Each row is where one point has got to under a steady rotation. How many ticks took it there?
The counts run from 0 to 338.
-12  6  9  -1  -11  33  -6  -26  24  1  -16  3  0  -2  2  -4  10  22  5  -17  5  26  -19  16  -7  0  17  14  9  -11  -5  -14  0  -6  -5  12  0  -19  -2  8  9  3  -2  -13  2  -3  19  18  -14  -6  -19  6 | 37
-12  0  -1  16  -9  32  -21  -29  -3  15  -14  -11  -10  -2  0  -4  12  20  -21  -2  11  11  -18  -2  10  22  3  3  4  1  4  -18  -29  -8  3  13  18  5  4  3  -14  6  -7  5  -5  12  3  4  5  -15  -10  -2 | 111
-9  18  1  -10  5  12  -15  -14  2  32  2  17  -10  23  7  3  9  17  -12  10  -3  -3  1  -17  26  16  20  14  -2  -8  2  -11  4  14  10  -6  3  13  -6  -2  -3  -11  1  2  3  24  -15  -14  12  -9  -3  9 | 116
-11  8  1  0  -4  2  -15  1  -2  -14  -9  13  19  17  4  -21  9  7  -2  -35  2  13  -20  -26  -1  9  6  -3  16  12  16  -5  21  14  4  15  1  -12  32  14  -13  7  -11  5  13  7  12  25  4  3  5  9 | 171
-22  9  7  5  -19  30  -7  -16  1  -3  -15  -10  17  -5  21  9  -4  4  -4  -4  0  13  -19  2  22  -2  28  7  25  -2  10  -7  14  -20  4  7  4  -19  21  -4  -11  3  0  -11  2  4  11  8  -7  10  -5  5 | 174
-8  29  17  -2  -5  -1  -5  3  -6  25  -12  23  7  7  3  -11  -7  17  -6  -18  18  1  -3  -15  12  -12  30  8  2  -11  15  -20  2  9  -17  1  20  -3  15  1  0  4  -4  8  21  13  -5  17  1  -1  5  -9 | 244
-1  -5  -10  21  -12  27  -18  -19  -16  -4  -25  -11  5  -15  13  -6  18  17  -8  13  -15  -2  -12  -8  16  -4  7  12  4  1  20  -5  7  -10  14  9  -3  -5  20  2  -4  12  -5  -13  16  21  -9  10  5  -5  -8  -12 | 89
-4  8  17  7  -8  13  -20  -9  -14  15  -3  1  0  8  1  2  2  -12  12  4  5  16  -21  -19  4  9  26  -6  -12  -17  14  -24  25  2  -6  15  -15  -9  13  -4  3  -12  13  -13  11  -3  -19  16  -9  5  1  -17 | 76
1  18  -2  0  -18  10  8  -20  11  31  1  -4  -5  4  -12  -13  19  15  23  -2  16  9  0  8  9  -1  13  4  3  -16  -8  -21  -17  -7  -3  20  7  -12  11  4  6  11  19  0  -10  25  13  -6  -20  3  -6  12 | 228
-8  18  13  -12  -3  30  -7  -3  -1  7  10  7  -12  27  -2  13  17  4  -6  -6  -15  2  -15  -32  3  15  27  12  25  4  -6  -2  5  10  -4  1  -15  2  -11  2  -1  -23  -9  3  16  14  -10  -2  10  -10  -9  21 | 147
-18  3  4  13  -1  0  -26  -11  -18  14  -14  15  3  30  -2  -1  20  2  -9  1  5  -9  -12  -42  9  24  6  1  -9  -14  23  0  21  19  10  16  3  -5  7  7  -2  -2  -6  -7  9  5  -2  17  3  3  7  -13 | 307
-6  0  -8  11  -14  29  -17  -20  -21  11  -21  -15  12  -16  15  5  15  15  8  25  -2  -3  -5  1  21  -9  17  9  -1  -3  12  -10  14  -18  10  4  4  -10  13  2  6  14  0  -9  -2  20  0  9  -3  -3  -10  -15 | 90
9  -4  -9  19  2  6  -31  -12  2  17  -18  -2  -13  -3  6  -19  26  18  5  -10  -5  6  -13  -16  9  2  -2  21  -16  -3  4  -22  -10  19  0  23  -12  -1  7  5  16  -7  -8  -6  10  22  -17  19  4  -15  9  -8 | 119
-12  30  6  -2  2  23  18  -1  6  -2  2  4  -5  9  6  -9  -10  4  22  -13  -9  18  -10  0  8  14  14  -10  3  19  6  -17  33  1  1  -8  -1  -1  0  4  13  -7  8  -7  14  12  6  16  5  13  -16  22 | 168
13  19  -9  3  -19  20  -3  -18  4  33  -12  -5  -10  7  -2  4  23  25  20  0  2  -1  -6  9  9  -6  15  13  -1  -10  -5  -18  18  -2  -7  20  -1  -6  -5  0  30  9  8  -6  -4  6  25  4  -6  -10  -11  9 | 122
14  19  -17  16  -16  8  -7  -6  1  22  11  -19  11  10  7  -3  12  -8  13  -6  2  -4  2  -15  26  11  18  -13  20  -10  -1  3  11  5  16  25  -1  -2  14  -3  -15  4  -8  3  17  27  -1  1  4  16  -3  -1 | 291
-1  -4  12  3  1  -2  -25  2  5  26  -18  17  -8  11  6  -18  3  23  1  -17  4  11  -21  -6  18  -13  18  22  8  7  -2  -23  -3  -6  3  13  -6  -12  19  1  14  -11  3  -4  12  16  -13  30  0  -14  10  -4 | 14
2  -2  -13  16  -11  -1  -15  -4  -13  -4  -17  13  11  12  2  -12  23  5  -5  -3  -5  -11  -8  -39  16  6  6  4  -3  2  18  -4  13  8  9  19  3  0  26  2  -4  15  -6  -3  18  23  -1  16  9  -6  7  -3 | 87
-18  -14  3  6  -1  34  5  1  -9  15  -17  2  4  5  -12  -7  23  4  26  0  7  13  -17  -7  13  6  5  -15  4  11  -11  -16  1  -9  22  26  4  -7  11  13  5  -2  13  -3  -3  12  -2  17  -6  4  -5  17 | 82
-10  17  0  -8  -8  11  -27  -10  13  21  4  -30  16  0  1  -10  10  12  1  -9  5  14  4  6  4  0  19  12  20  -1  -6  -7  -20  -7  7  16  6  0  12  14  -8  -5  -10  10  -18  24  -7  4  -3  2  -8  -6 | 28
-3  -3  -10  0  -3  -5  -14  0  -24  12  -10  -2  0  -1  0  -22  19  7  9  -4  7  6  -20  -26  18  4  6  10  -6  6  -2  -31  3  8  5  12  1  6  39  6  11  -6  19  12  -9  21  -4  9  -2  -14  14  10 | 317
-2  31  -11  21  -12  13  -13  -10  15  20  -7  -9  -3  25  -5  2  13  16  2  -18  11  -7  -13  -12  1  -1  -7  11  9  3  6  -8  8  -7  -1  23  21  5  -25  14  23  1  -16  4  9  -2  18  7  6  6  -19  -1 | 238
-11  22  14  -10  -12  29  3  7  9  11  13  -1  -22  20  -10  8  12  -6  7  -10  1  10  -22  -14  7  2  21  5  31  -4  -2  -12  -1  9  -4  -1  -11  -9  -11  -4  -6  -27  -3  4  28  20  -12  7  -2  -2  -4  19 | 146
-18  19  3  9  -4  10  6  5  5  33  -9  2  -17  4  -10  1  11  14  10  2  20  -1  -9  -11  31  6  3  -1  7  -6  -1  -21  -16  5  13  3  18  -12  1  -13  -3  -5  9  5  2  34  -9  4  -14  5  8  12 | 114
8  24  -9  4  -23  6  -16  -8  2  -15  -3  -5  4  10  4  -1  26  14  11  -5  -5  6  -9  -12  -3  -1  4  11  20  -22  19  3  32  20  -2  2  -20  -6  -3  10  -17  0  2  -12  20  25  -4  11  -1  -1  -6  1 | 162
-3  9  -13  13  -13  23  -13  -22  0  -11  9  -12  -3  15  -9  -5  11  5  1  -9  8  9  -25  -1  6  35  -9  -16  14  3  1  -12  7  -3  -4  21  10  3  17  -3  -23  15  6  -6  -4  10  20  7  3  -7  -19  11 | 300
-17  2  17  7  -5  22  -11  -20  9  -8  -20  -2  15  -12  11  -3  -2  12  10  -10  3  17  -6  22  18  15  21  -4  8  -13  17  -2  7  0  5  4  4  -28  11  -4  -22  14  -10  -15  3  14  12  12  -9  9  -11  3 | 68
-5  21  -11  -5  12  21  -12  -1  -25  18  2  9  -4  3  6  -20  9  23  -11  15  -3  7  -14  -19  4  20  9  -7  -1  6  9  -21  14  17  11  -5  10  11  13  11  -5  -5  22  0  12  10  -5  -14  3  -17  -2  32 | 315
-16  26  10  -8  -8  34  1  -18  7  -6  8  0  3  6  -1  -8  18  -4  -14  1  -18  -3  7  -24  -5  11  14  2  19  3  4  -3  -5  1  5  2  -12  -4  -2  19  -16  -11  -9  -1  16  26  -9  -2  4  11  -18  12 | 262
-17  14  0  -6  -6  24  13  -19  1  -10  -4  -3  24  -21  0  -17  9  2  14  -5  -9  5  3  -16  14  -2  16  15  -3  0  12  -27  4  12  8  -9  -19  1  11  4  -8  -10  3  5  -1  39  -5  4  -7  4  -9  15 | 158
-1  -2  2  10  -11  -1  -15  2  -13  11  -14  6  -8  2  3  -15  12  12  10  -3  7  5  -22  -11  17  -4  6  9  -1  3  5  -34  1  0  -6  8  -10  -4  37  3  9  -1  16  -5  6  23  -15  22  -2  -10  15  -6 | 318
-18  10  1  -6  5  11  -10  -5  -24  -1  -3  -3  10  14  1  -11  18  -1  2  -16  -5  3  -4  -25  -13  15  29  -3  1  13  11  -14  13  7  8  3  15  17  26  13  -19  18  -5  19  -1  15  1  21  12  -3  -12  12 | 285
0  34  16  -16  7  13  -12  -18  15  14  15  2  -6  20  12  -5  3  8  2  -5  -18  7  4  -7  1  17  31  17  8  -6  9  -5  18  14  -9  -9  -12  -8  -15  3  9  -16  -9  -4  13  16  -7  -4  10  4  -17  3 | 32
-11  9  3  -2  -5  19  3  -11  -2  14  -4  -3  -23  2  2  10  17  4  7  13  -16  -6  0  -11  33  9  21  8  -6  15  -4  -16  -12  0  12  -4  0  -18  3  -12  23  -11  -17  -2  4  44  -5  6  6  12  -2  15 | 220
3  9  17  2  -7  6  -11  -14  -12  9  2  9  -21  10  0  -15  3  -1  21  -2  -3  13  -12  6  -8  17  19  -21  -2  -14  14  -16  17  2  -17  13  -2  -22  27  -7  -2  9  9  -13  17  3  -3  21  -9  10  -7  -9 | 297
-9  33  5  5  -20  15  16  -9  22  17  5  3  -2  17  -17  1  0  0  5  -25  22  4  -19  -9  6  0  7  -2  13  -9  3  -21  -1  -5  -17  20  10  0  -7  5  0  -5  7  4  6  2  20  3  -18  11  -15  21 | 39
-16  -8  -2  5  -4  34  18  9  -3  11  -16  9  -7  -3  -11  -8  10  7  18  1  -2  5  -21  -9  29  5  5  -17  -4  20  4  -15  8  0  22  8  5  -7  14  -5  8  -7  14  -4  4  21  -5  13  -3  6  -4  28 | 83
0  14  5  -7  8  0  -36  -19  1  15  7  1  -12  32  8  -6  22  3  0  -13  1  12  -15  -25  -13  27  12  12  -6  -9  7  -18  3  18  -5  11  -3  -6  1  12  18  -6  -1  4  2  2  -2  2  3  -1  1  -6 | 338
-15  9  3  3  4  7  -9  -13  -7  -17  -3  -15  13  14  0  -8  13  -6  4  -22  -5  13  -5  -19  -14  27  12  -8  -12  11  11  -9  18  12  -2  9  4  -1  20  15  -3  12  -16  9  3  10  10  28  11  10  -14  -5 | 65
-14  17  13  -8  -13  0  0  -11  -3  18  6  -19  -3  9  -2  -3  19  3  4  11  11  4  1  -7  16  1  12  3  17  -10  0  -10  -19  -6  10  7  5  -39  10  -7  15  -4  5  -2  -7  39  -13  -4  -19  14  5  7 | 334
-14  18  -8  -10  13  9  -18  -4  -2  17  0  13  -2  14  3  -11  14  37  -11  -6  3  10  -17  -21  3  22  8  14  8  7  -5  -20  1  21  10  -3  7  13  0  14  4  -13  11  8  -7  19  0  -4  12  -20  2  29 | 11
-15  30  10  2  -12  20  12  2  11  15  10  8  -6  18  -21  -8  5  -1  -1  -20  18  6  -19  -17  3  3  6  -13  23  -3  3  -14  -12  -6  0  16  8  4  -8  9  -7  -9  10  -5  28  6  -1  5  -11  7  -18  18 | 40
-21  6  0  0  0  26  -9  -23  -10  -9  3  -16  10  -2  11  -4  11  -10  6  10  -4  16  -21  -21  9  29  11  10  -6  -5  4  -28  9  12  7  -1  -16  -12  18  -2  -2  -23  7  -5  -3  15  -14  -10  -7  10  1  19 | 74
